One turn sends every row of this set to another row. A few are shown first. Where does it send the rows asked after them?
z_470: 26 -9 7 -19 2 -29 36 -6 15 0 -11 4 9
z_812: 4 -8 -8 -9 13 -19 33 17 -19 -25 10 -16 13
z_93: 18 -5 22 5 2 -25 24 -11 -7 14 0 14 14
z_60: 10 12 -14 -29 7 5 23 -26 7 8 8 -14 6
z_953: 7 2 2 -2 0 -3 15 -22 3 -21 24 13 4
z_66: 31 -4 6 -10 0 -19 33 -3 14 4 -23 4 1
z_457: 1 -5 -2 1 0 -32 14 -20 7 -16 -5 -32 -8
z_629: -5 23 -5 9 1 -22 -1 -7 -11 19 3 7 11
z_612: 7 -1 4 4 9 -26 -6 25 -13 -25 -3 -1 3
z_674: 11 12 -16 -13 14 -8 25 8 -34 -4 -5 -21 -4
z_14: 14 2 25 0 -2 13 28 -4 -6 -10 3 -26 -1
z_548: 24 -18 -13 1 21 -6 16 14 -14 16 12 1 20
z_415: 19 15 16 -21 10 -19 2 10 -6 21 -11 -25 14
z_724: 6 -23 -6 -24 -23 -16 0 -5 -14 -9 9 -7 12
z_853: -6 -9 -25 -19 -6 -7 7 4 21 11 12 -8 11
z_530: 26 6 3 -9 3 11 31 1 -19 -4 -11 -2 -11
z_253: 20 -2 7 5 9 -12 -11 27 -3 -20 -7 1 -1
z_44: 13 -21 -13 -18 -19 -12 -7 -8 -23 -2 0 -7 6
z_826: 15 -23 -33 -17 -5 -9 8 3 1 3 -1 -26 11
z_352: 19 -1 -5 25 -2 -16 14 -1 4 24 2 10 12
z_293: 4 -1 5 -5 -9 -19 13 -18 16 -13 -6 -37 -9
z_513: 10 -19 -1 23 10 -27 21 -6 7 2 -5 -30 8
z_378: -17 14 -16 -9 4 -15 1 2 10 -7 9 13 6
z_799: 8 -16 15 -14 -6 -3 33 2 -12 -10 14 -25 23
z_265: 4 -1 5 16 12 -13 -1 -8 -21 1 29 -19 13
z_179: 9 -7 -14 15 2 -12 11 4 27 18 6 -22 6
z_545: 15 7 -15 -3 36 -3 22 9 14 1 -2 -17 2
z_959: 17 12 4 -15 11 -23 4 12 -21 23 -17 -18 9
z_473: 10 7 -18 -20 3 -3 -2 16 9 -22 1 2 -5
z_788: 2 31 17 -20 4 -13 -4 -3 -14 8 4 -3 1

z_548 turns into -> z_953
z_612 turns into -> z_293
Now find these:
z_530 turns into -> z_812
z_826 turns into -> z_93
z_457 turns into -> z_415
z_378 turns into -> z_179

